In the data rows, 128 means zero.
Here are some points, each followed by its number:
98/107/88/160/145/164/126/104/135/126/98/126/135 0
168/101/131/111/100/107/134/123/101/112/137/138/152 1
129/134/124/128/144/59/165/85/106/122/107/71/104 2
133/121/103/144/159/114/121/83/124/123/89/107/124 3
121/109/165/116/138/127/121/133/145/113/164/109/153 4
146/105/115/122/112/115/117/106/91/107/128/126/162 5
117/119/110/165/118/110/136/107/143/115/111/111/122 6
119/129/106/157/133/123/130/116/155/127/117/127/97 7
169/117/111/114/115/159/125/106/134/155/114/123/129 8
153/140/129/116/80/109/170/148/178/151/116/122/72 9
122/138/148/139/124/119/186/131/156/125/110/105/110 10
89/167/117/142/164/156/77/142/132/124/96/169/135 11
148/130/133/162/98/175/113/136/159/140/163/139/114 12
100/176/146/125/175/129/98/125/127/148/104/129/117 13
146/140/121/123/99/85/179/121/148/123/106/111/92 14
86/136/115/160/144/137/135/152/147/117/139/140/122 15
159/115/102/111/138/82/135/87/115/130/105/114/97 16
117/113/116/134/161/145/87/124/83/132/155/134/180 17
156/116/167/128/105/138/125/134/111/117/134/146/134 18
131/123/134/167/83/151/130/130/114/139/158/125/117 19
136/120/145/127/113/96/156/131/143/124/139/116/123 20
123/131/168/123/146/141/165/114/107/101/112/102/139 21
115/143/117/61/178/83/149/139/104/170/133/111/99 22
125/123/152/87/146/98/94/114/83/133/157/133/167 23
113/160/165/96/124/118/130/146/152/127/106/124/122 24
117/99/153/147/98/164/120/113/143/118/124/131/165 25
167/114/159/111/122/144/101/139/125/116/118/164/134 26
146/131/82/107/140/141/139/124/132/161/115/134/106 27
119/143/166/128/134/159/107/154/124/137/170/131/137 28
95/174/147/116/150/144/127/155/154/155/135/118/99 29
146/133/135/154/98/144/141/138/135/133/118/123/126 30
105/141/108/102/166/88/139/96/159/155/91/110/91 31
113/123/97/143/154/154/81/123/99/121/160/140/187 32
129/124/176/143/125/118/94/166/139/67/112/190/148 33
172/130/104/130/79/134/164/132/147/159/113/130/88 34
93/148/90/145/152/124/117/118/160/139/91/141/95 35
145/134/128/123/88/104/122/136/101/109/148/144/160 36
139/118/139/138/113/175/86/125/93/132/158/141/155 37
120/135/130/133/158/140/89/128/84/112/137/168/155 38
88/164/136/124/153/90/131/128/126/136/109/112/108 39
149/130/152/128/101/135/137/136/117/150/147/112/128 40
156/110/103/111/112/82/96/76/132/99/96/140/162 41
129/127/125/97/130/115/129/118/155/125/112/109/124 42
103/124/112/174/134/110/119/136/137/115/100/152/117 43
109/131/93/118/127/159/96/148/120/137/166/158/166 44
140/137/135/98/94/135/153/129/137/152/135/92/121 45
98/130/167/158/111/163/147/148/152/114/144/124/131 46
133/140/125/136/87/169/169/137/198/136/97/129/97 47
78/175/153/143/109/154/130/178/169/114/122/148/118 48
156/92/122/111/92/130/122/115/106/130/149/120/164 49
117/114/97/120/149/132/127/93/96/133/130/106/152 50
118/108/137/148/130/88/123/96/117/101/133/122/145 51
124/103/122/127/168/108/98/87/116/124/108/114/128 52
117/115/143/128/157/132/86/112/71/99/152/153/177 53
128/104/118/128/133/136/116/145/112/129/152/146/128 54
129/144/160/155/163/149/88/130/104/117/116/166/134 55
133/121/108/127/110/137/135/118/122/150/157/107/136 56
151/124/121/117/118/112/117/112/115/144/128/132/116 57
109/132/135/129/127/115/154/127/139/133/131/106/120 58
162/101/104/138/106/147/113/106/104/124/131/135/148 59
109/147/134/126/145/175/109/163/110/129/169/144/141 60
124/144/91/133/128/128/141/100/127/159/107/130/81 61
135/140/161/100/146/114/150/118/147/120/105/99/99 62
111/121/104/112/132/150/100/148/116/126/160/155/162 63
143/105/151/116/110/139/87/146/113/118/150/145/150 64
148/132/174/66/131/116/176/154/168/123/129/127/78 65
116/141/133/161/79/142/130/149/132/119/150/140/134 66
117/124/117/128/140/122/124/118/119/160/159/115/126 67
72/107/156/122/157/139/144/134/145/126/149/92/126 68
148/147/153/136/46/143/151/145/174/149/144/107/109 69
86/155/124/141/162/157/82/155/128/123/98/180/140 70
124/144/174/142/122/148/143/151/148/136/130/123/104 71
136/118/168/133/154/153/100/143/54/111/155/135/150 72
122/97/157/129/133/97/147/139/117/110/139/118/142 73
130/107/145/126/142/118/124/93/100/112/140/94/155 74
128/155/130/90/189/158/112/153/164/114/88/144/119 75
125/141/111/133/114/175/128/145/150/156/133/133/115 76
150/143/142/143/84/132/156/134/146/144/112/110/117 77
142/104/114/122/119/141/144/109/129/114/94/109/146 78
137/129/140/164/83/148/137/135/116/137/159/122/117 79
192/113/110/121/90/155/157/104/148/158/140/104/91 80
172/113/145/117/64/125/155/147/135/114/150/149/136 81
158/103/149/104/115/136/127/138/98/121/161/152/160 82
147/112/137/143/106/178/95/139/134/125/127/163/160 83
Which point above is nearest to each new point? Its number follows each.
95/98/81/157/136/159/130/105/136/121/106/124/156 0
127/146/118/106/175/111/151/107/167/160/95/99/80 31
128/140/150/144/108/133/176/133/157/135/116/104/110 10
115/148/129/151/86/147/149/147/142/126/151/137/125 66
120/132/122/111/152/127/90/120/98/130/119/153/136 38
136/131/89/127/121/117/138/109/125/157/110/130/86 61
138/104/138/140/99/144/144/143/112/115/147/134/148 18
168/103/153/118/106/131/133/144/91/109/168/152/164 82
135/116/99/127/96/144/134/110/134/159/155/103/128 56
128/100/121/116/146/133/129/144/105/138/150/139/133 54
128/114/98/161/77/167/129/172/141/125/147/152/138 66
121/117/92/109/149/136/124/91/89/132/130/102/155 50
99/154/132/198/110/113/130/166/134/110/111/151/114 43
96/160/134/127/156/104/132/134/132/142/111/117/109 39
117/112/166/146/121/129/137/134/120/110/173/106/155 4
84/134/156/120/187/119/132/126/124/143/144/83/121 68
120/89/99/149/120/122/141/112/138/97/123/134/137 6
168/110/103/132/107/145/110/109/117/123/117/141/139 59
128/127/98/138/106/169/120/150/143/143/153/141/130 76
125/147/183/108/130/92/124/161/143/125/139/128/118 24
120/131/122/115/153/110/159/112/152/149/94/106/91 31
138/138/182/115/128/155/147/172/154/161/147/121/86 71
131/121/188/149/122/109/137/160/83/70/163/118/167 73
174/128/185/112/122/158/100/152/124/106/131/182/133 26
93/147/122/94/165/67/125/123/130/142/127/117/112 39
138/126/158/146/118/105/91/164/133/76/107/195/137 33
174/116/176/111/129/144/100/148/129/120/121/170/131 26
146/130/87/103/145/151/139/120/130/157/102/129/104 27
93/123/113/129/178/128/124/131/121/107/128/142/138 15
116/101/171/145/88/167/108/109/155/113/123/136/154 25
145/107/165/136/104/159/105/120/71/126/183/109/183 37
152/126/154/164/88/148/133/141/139/134/122/129/132 30
154/120/94/125/121/133/97/84/118/137/115/140/148 59
119/91/156/137/128/99/148/135/118/111/144/111/137 73
133/134/131/85/149/110/116/121/90/132/137/129/151 23
142/108/108/139/88/149/146/123/136/158/155/117/120 56
98/141/103/162/141/145/126/135/99/139/133/133/119 15
85/155/132/130/170/114/124/136/130/132/107/113/110 39
140/141/133/130/83/119/114/136/106/113/151/136/153 36
181/108/138/120/55/125/154/144/134/116/150/144/128 81
120/124/88/121/148/150/140/128/155/142/108/135/105 27
126/125/142/108/143/125/104/124/86/122/155/130/158 23
172/136/104/112/84/138/162/138/159/155/113/120/71 34
114/121/154/119/155/103/140/93/103/116/124/97/148 74
146/132/114/115/93/80/179/108/156/128/107/119/103 14
126/138/85/117/161/157/131/130/146/145/97/146/99 27
170/112/97/140/72/122/158/144/166/146/114/139/98 34
113/86/158/135/132/118/151/131/118/101/145/111/144 73
125/150/172/160/155/140/79/130/102/112/140/165/158 55
121/88/155/108/143/105/145/150/97/106/170/116/160 73
173/122/100/153/75/142/150/152/155/133/124/139/98 34
132/94/124/120/104/120/111/108/96/123/183/99/179 49
117/149/171/140/132/126/132/144/141/132/127/113/108 71
117/163/180/147/130/137/141/148/144/105/124/113/123 71
91/127/189/140/117/146/133/184/144/121/152/126/138 46
104/117/89/144/129/163/122/89/148/121/98/125/145 0
107/155/170/149/129/134/127/149/153/134/132/116/103 71
107/111/176/147/127/134/137/140/120/103/177/95/161 4
126/136/127/148/143/111/139/161/122/126/119/163/97 43
159/105/82/118/131/75/143/80/123/143/108/104/106 16
74/112/155/129/151/156/143/146/150/128/143/100/124 68
114/155/120/63/197/84/166/140/101/148/139/111/89 22
151/122/97/61/140/153/134/128/146/173/123/125/107 27
137/134/102/136/76/127/131/139/143/122/153/132/125 66
87/165/124/157/132/141/143/136/137/127/108/124/120 15
125/93/122/132/154/89/128/96/116/95/122/122/146 51
119/132/119/126/146/119/130/118/125/154/156/110/113 67
99/157/107/143/159/118/122/125/147/141/81/136/96 35
92/135/165/158/105/166/144/157/158/114/145/114/136 46
152/137/148/130/84/138/138/132/129/157/144/123/120 40
113/139/194/130/128/155/113/189/102/108/167/128/152 28
